In the rows, zero is written as 128.
Each path below is one point turned by a fixed rotation once a step. After each direction that follows a path, write how fast that rotation turns it, in degrees a step (0 if it stays still).
Each turn is a multiple of 5 degrees from 10 to 175, or 0.
Each row of a path follows its step; steps can be skipped.
Rotation 1:
step 2: [134 129 125 126 141 128 137 138 135 123 142 133 120 131 132 130 122 128
 133 129 124 135 131 136 141 128 143 124 117 127 133 120 128 127 138 129
 132 133 120 135 128 129 119 124 123 134 121 121 123 135 122 114 128 118]
step 8: [127 131 128 119 151 124 132 138 138 130 131 136 120 130 124 121 131 112
 124 132 125 141 124 142 137 127 132 131 120 130 130 132 124 132 124 134
 123 132 139 133 127 124 133 128 126 130 125 122 129 116 123 131 130 124]
step 9: [123 120 126 121 120 127 131 140 138 133 134 135 115 134 123 130 126 131
 137 122 107 127 126 117 128 122 128 123 126 129 125 125 123 120 131 127
 122 129 130 134 115 119 132 126 133 127 126 129 128 124 115 141 128 118]
step 11: [111 134 126 124 129 120 118 132 130 116 124 119 116 123 135 130 131 135
 126 127 135 128 131 123 127 120 139 132 116 120 129 135 129 123 142 135
 133 125 123 129 117 119 127 130 125 126 122 121 137 133 129 130 141 133]
step 12: [114 142 137 123 132 130 126 127 128 118 138 123 129 133 130 124 112 127
 126 127 130 134 127 141 131 124 131 123 132 122 131 136 117 141 134 130
 122 120 129 137 117 130 134 131 135 134 125 127 116 116 129 125 133 127]
step 13: [127 139 120 121 122 127 140 126 132 119 122 140 121 124 129 134 123 125
 118 134 115 141 131 126 136 127 132 114 129 131 125 125 125 121 127 139
 127 122 130 133 127 113 131 129 135 135 126 130 132 120 123 118 127 119]
step 14: [133 126 136 115 123 136 128 134 145 130 141 135 135 131 122 122 125 120
 119 121 129 133 132 127 132 123 143 135 120 131 117 114 128 123 131 131
 129 131 137 123 127 117 133 128 128 125 131 116 126 120 124 128 129 127]
step 19: [136 139 137 118 117 128 126 135 130 122 129 129 126 132 131 130 137 120
 128 129 135 144 129 131 139 120 141 114 127 127 128 128 131 132 119 135
 126 138 126 134 123 123 138 123 130 133 132 130 133 130 130 134 123 111]
step 22: [125 127 129 122 138 124 129 118 121 130 139 133 120 127 129 134 125 135
 128 128 118 129 136 139 120 112 138 136 122 129 125 132 137 128 133 140
 124 121 124 127 121 133 120 127 128 129 127 131 131 132 114 129 136 112]
[129 129 126 131 132 129 125 126 125 129 129 127 126 128 130 129 125 128
 128 126 129 129 129 127 129 130 127 129 129 128 128 129 129 128 132 132
 128 128 129 130 128 129 128 133 129 131 131 127 125 130 127 125 130 127] | 70
[128 128 131 132 129 127 127 131 127 131 128 124 128 127 126 129 129 127
 130 131 126 129 127 126 128 126 130 127 128 129 131 130 127 128 127 127
 129 127 132 127 124 128 127 128 127 131 130 126 131 129 128 129 126 127] | 35
[130 129 126 127 129 127 127 131 134 128 132 126 127 127 127 131 129 128
 127 127 128 130 126 129 127 129 125 128 127 129 130 124 127 125 127 129
 127 129 130 127 130 129 128 125 129 129 131 128 127 128 129 126 127 126] | 60
[125 123 131 129 130 131 132 127 128 129 129 129 129 129 129 128 126 127
 125 127 124 127 129 127 128 126 125 127 129 130 129 128 130 124 125 130
 127 128 129 128 128 127 129 130 131 128 128 129 128 127 127 128 130 127] | 85
[127 128 130 131 126 129 129 127 130 128 127 127 126 128 128 128 126 129
 125 131 129 126 127 128 127 126 129 125 125 127 127 127 125 129 133 128
 126 127 130 127 130 124 127 128 130 125 129 129 126 128 129 124 126 130] | 25
[127 128 127 127 134 131 127 130 127 129 128 127 130 127 130 128 129 128
 125 126 126 127 126 127 126 130 131 128 127 127 130 128 129 130 131 127
 130 129 128 126 128 126 133 126 127 126 126 126 129 128 129 128 128 128] | 110
Rotation 2:
step 0: [142 135 136 132 130 127 141 132 127 123 136 127 136 121 125 128 119 132
 112 127 134 113 134 132 123 122 135 137 133 118 133 128 128 128 124 128
 138 132 121 128 135 126 117 141 128 130 126 135 131 135 131 137 128 133]
step 1: [134 130 131 124 131 123 128 129 121 129 122 145 130 136 130 111 138 134
 127 135 125 126 129 138 134 120 132 136 119 118 129 126 123 122 122 125
 134 133 119 137 124 129 129 128 125 133 138 143 123 122 120 139 127 128]
step 5: [130 137 129 139 124 129 123 143 128 124 122 132 127 128 141 127 126 128
 117 118 132 123 121 132 123 121 118 141 137 131 125 122 128 135 125 122
 133 134 122 126 116 119 116 130 132 118 126 144 124 130 126 125 131 129]
step 8: [132 138 125 123 133 118 127 136 117 137 121 122 126 125 137 130 128 139
 118 119 140 124 138 132 122 117 123 134 132 126 123 121 134 135 130 124
 140 134 114 124 124 130 123 126 131 125 133 137 124 130 124 137 132 122]
step 15: [132 122 134 132 126 127 132 138 129 126 130 137 121 118 133 124 128 138
 135 124 136 130 131 134 141 125 122 134 134 119 127 133 119 125 125 119
 143 132 121 139 133 114 130 128 130 132 127 138 134 138 122 140 133 127]
step 16: [125 132 125 122 124 125 128 129 125 131 129 136 125 125 128 117 131 138
 120 125 131 121 135 130 129 149 133 142 136 121 133 114 133 131 129 130
 139 136 116 134 112 130 131 128 132 132 127 129 123 127 137 133 130 131]
step 19: [118 136 134 137 121 128 130 134 119 125 129 142 133 134 123 120 133 137
 122 127 134 120 130 131 133 127 139 142 127 126 128 128 126 127 125 131
 137 127 118 130 112 134 127 125 136 118 126 136 117 124 132 135 119 133]
step 20: [123 120 125 131 127 124 127 128 118 123 116 139 116 138 138 131 137 124
 130 119 122 129 127 128 125 129 117 136 130 133 127 133 127 125 114 129
 150 137 128 134 127 127 122 126 135 126 134 129 130 133 119 130 127 135]
step 22: [127 132 128 129 127 126 134 125 123 120 128 134 128 136 131 124 130 143
 120 127 138 117 145 134 135 121 137 137 125 136 122 124 122 123 130 128
 142 123 123 126 130 125 130 127 145 118 128 129 130 122 125 135 124 118]
[131 128 127 125 129 124 128 129 129 130 128 127 128 125 126 127 128 127
 127 126 131 127 128 128 126 128 130 128 128 126 130 128 123 130 128 128
 128 128 125 130 129 127 128 127 129 133 129 126 127 123 128 128 130 128] | 45
[130 127 128 128 126 124 128 124 128 126 128 126 127 128 127 132 131 127
 128 129 124 128 129 129 127 130 126 127 130 127 128 128 127 129 127 126
 130 127 129 130 126 128 127 133 126 125 127 127 129 126 130 127 127 127] | 100
[127 129 127 123 131 126 129 128 127 128 127 127 125 124 128 127 130 129
 130 131 126 130 126 129 124 128 129 130 128 127 126 127 129 127 127 130
 127 129 126 127 127 129 129 128 125 128 128 131 129 130 130 127 127 127] | 145
[128 129 127 130 128 127 128 129 132 129 128 132 129 127 128 128 128 129
 130 131 129 126 127 126 127 129 128 127 127 124 127 133 126 131 126 130
 127 128 128 129 127 127 126 128 129 125 131 132 130 127 127 126 127 129] | 80
Rotation 3:
step 1: [125 126 126 127 129 121 137 143 130 132 132 122 123 128 121 125 129 130
 122 139 115 126 134 135 129 129 133 126 131 138 136 123 125 117 134 137
 130 118 130 135 135 127 119 132 127 125 115 125 130 129 148 129 128 125]
step 2: [135 125 130 132 142 128 127 134 137 133 142 132 121 125 132 125 134 145
 134 111 124 118 130 131 137 131 134 130 123 128 139 131 125 124 120 133
 122 125 138 122 118 127 126 130 130 131 125 128 123 119 130 123 123 127]
step 3: [113 127 122 129 133 132 124 122 138 130 140 119 129 137 119 122 138 123
 134 115 123 126 134 124 117 118 135 120 121 140 127 122 123 127 130 130
 126 129 130 128 135 128 137 135 139 129 136 128 134 129 121 129 126 133]
step 4: [126 131 121 145 122 129 140 133 127 130 130 128 126 124 122 129 131 124
 125 131 129 128 121 135 123 119 129 126 130 120 138 117 127 121 125 120
 124 137 114 127 131 131 135 145 136 129 121 126 128 119 134 122 123 123]
step 5: [138 131 118 134 128 137 135 138 129 132 127 138 130 133 127 117 132 135
 118 119 137 112 131 128 127 116 128 133 132 130 121 134 131 121 126 122
 130 112 126 122 132 120 127 127 121 122 131 120 131 126 133 127 121 130]
step 11: [120 131 122 122 128 131 122 130 119 125 129 120 132 126 119 130 137 131
 141 136 129 122 131 134 118 127 136 135 144 140 115 120 123 136 130 135
 131 132 120 126 135 124 130 135 124 119 130 127 118 135 121 130 125 131]
step 16: [126 126 122 133 129 131 133 128 121 131 127 120 136 134 109 124 127 138
 127 126 133 126 130 140 127 126 131 122 129 142 119 121 126 120 129 125
 135 121 125 131 143 123 120 132 123 128 123 134 137 133 128 128 115 121]
step 20: [129 121 125 144 127 135 140 118 122 123 132 139 129 129 120 121 120 123
 123 118 129 122 127 123 131 127 116 128 130 123 127 120 137 134 124 123
 122 115 135 128 130 117 131 138 131 129 125 119 129 118 131 123 130 124]
step 22: [134 120 126 135 135 125 118 133 123 127 128 119 120 128 127 127 127 128
 126 133 123 115 133 128 131 131 136 141 134 129 124 121 138 126 132 139
 139 137 120 125 135 125 121 131 134 121 127 124 117 117 125 125 139 122]
[126 127 130 128 128 129 127 129 128 129 127 131 126 125 127 129 130 132
 128 132 126 129 128 126 129 123 128 129 131 127 128 129 126 130 128 129
 126 129 129 124 127 127 129 127 129 128 129 127 126 129 125 126 126 127] | 170
[124 128 126 130 124 128 126 131 129 131 125 129 129 127 128 129 126 126
 127 127 127 125 128 127 128 133 127 127 130 127 127 132 128 128 128 127
 129 128 127 126 127 125 128 129 129 128 131 128 126 126 126 129 130 126] | 25
[128 130 126 127 128 126 127 128 128 128 126 128 129 127 129 131 123 128
 126 132 126 126 128 127 126 126 130 129 126 130 128 128 127 126 125 126
 125 129 128 129 129 128 126 128 132 130 127 132 130 127 130 126 127 127] | 125
[128 130 130 126 130 129 127 125 129 130 130 128 130 128 131 129 128 126
 127 126 126 128 128 128 128 129 127 126 128 127 131 128 129 126 132 132
 128 131 127 125 129 126 126 127 130 127 127 130 129 127 126 127 124 131] | 70
[131 128 127 123 129 127 125 127 129 131 129 127 127 130 127 130 130 131
 128 126 134 128 128 129 128 127 127 127 129 129 127 130 131 126 127 125
 125 128 128 127 127 126 129 128 128 128 128 130 127 129 128 130 125 126] | 135
Rotation 4:
step 0: [132 130 124 126 128 144 131 125 129 130 132 137 138 133 128 128 140 118
 133 134 124 122 141 122 122 125 138 133 134 124 125 136 130 135 134 128
 123 129 128 127 126 118 115 123 133 131 122 129 136 124 133 129 133 127]
step 1: [122 128 119 136 129 127 128 122 129 113 133 132 130 126 135 131 132 125
 128 129 119 136 130 127 130 120 130 122 126 126 142 129 130 137 126 120
 130 127 142 131 129 116 120 120 129 127 138 129 138 132 127 121 122 123]
step 2: [131 125 111 135 127 120 131 126 129 127 131 129 122 127 115 129 126 136
 134 129 117 125 135 126 123 127 122 129 133 135 129 124 117 125 118 134
 121 125 139 137 138 126 125 126 126 127 124 127 138 134 125 130 127 122]
step 4: [119 132 121 122 122 128 122 122 112 128 128 139 130 127 127 134 136 127
 120 138 135 135 122 124 131 129 123 135 120 132 127 136 122 128 131 134
 121 126 122 139 126 136 125 133 126 127 131 138 126 123 128 136 132 122]
step 8: [126 129 133 136 133 136 120 128 130 126 129 128 120 134 136 134 136 134
 132 142 136 128 129 128 136 118 139 127 135 129 132 124 123 124 127 134
 121 127 136 130 144 124 128 119 125 130 134 138 132 131 129 135 124 130]
step 9: [121 131 112 132 135 136 131 133 123 137 126 133 123 133 131 131 133 127
 135 130 119 128 125 140 122 130 124 125 126 132 131 128 123 132 140 128
 126 132 131 135 137 122 130 123 126 133 121 142 129 119 127 134 136 123]
step 12: [126 129 131 120 122 133 116 130 123 123 130 128 132 127 125 122 121 128
 132 131 130 129 135 113 120 120 136 125 140 125 137 135 132 136 128 134
 115 123 121 132 130 125 129 125 127 132 120 121 127 123 121 132 136 120]
step 19: [132 127 119 133 137 128 134 112 120 118 132 131 127 127 125 125 121 126
 128 135 132 131 134 116 128 126 126 134 124 127 125 140 137 130 135 127
 120 128 125 128 129 122 130 119 123 127 127 130 128 137 136 127 139 115]
step 20: [128 133 114 136 121 132 115 120 133 126 131 139 134 127 135 126 133 137
 134 136 125 121 128 120 132 126 134 135 131 131 126 135 129 130 127 130
 129 129 126 131 137 125 116 128 117 131 138 128 130 140 121 123 126 131]
[127 129 128 129 130 131 128 129 126 129 131 127 127 128 128 128 127 132
 127 128 130 128 130 126 127 129 127 124 126 126 127 124 126 130 127 129
 129 129 128 127 129 127 127 129 126 126 125 127 129 130 126 132 125 130] | 115
[125 129 132 128 127 129 130 128 128 130 129 128 129 128 130 132 130 127
 129 131 130 127 124 127 128 127 127 126 129 127 129 129 126 126 130 130
 123 128 129 128 126 128 126 127 129 126 124 130 126 125 128 130 127 128] | 80
[129 126 128 131 129 131 127 127 129 128 128 130 132 129 128 127 127 126
 130 126 126 127 128 129 127 129 129 128 128 127 131 131 126 126 128 128
 128 130 130 128 128 124 130 127 124 127 126 130 129 131 131 129 127 126] | 40
[125 126 127 126 128 126 130 125 128 127 126 131 124 128 126 129 129 131
 128 129 126 124 130 128 129 129 129 127 129 127 131 127 128 130 129 130
 129 132 130 125 126 128 129 126 129 128 128 130 130 128 128 129 129 126] | 45
[131 132 126 126 128 128 127 130 129 129 132 126 124 129 127 127 128 128
 131 129 129 127 125 127 128 127 130 128 127 127 130 130 127 127 130 127
 128 128 131 127 128 126 125 126 129 125 129 129 131 132 128 125 128 129] | 55
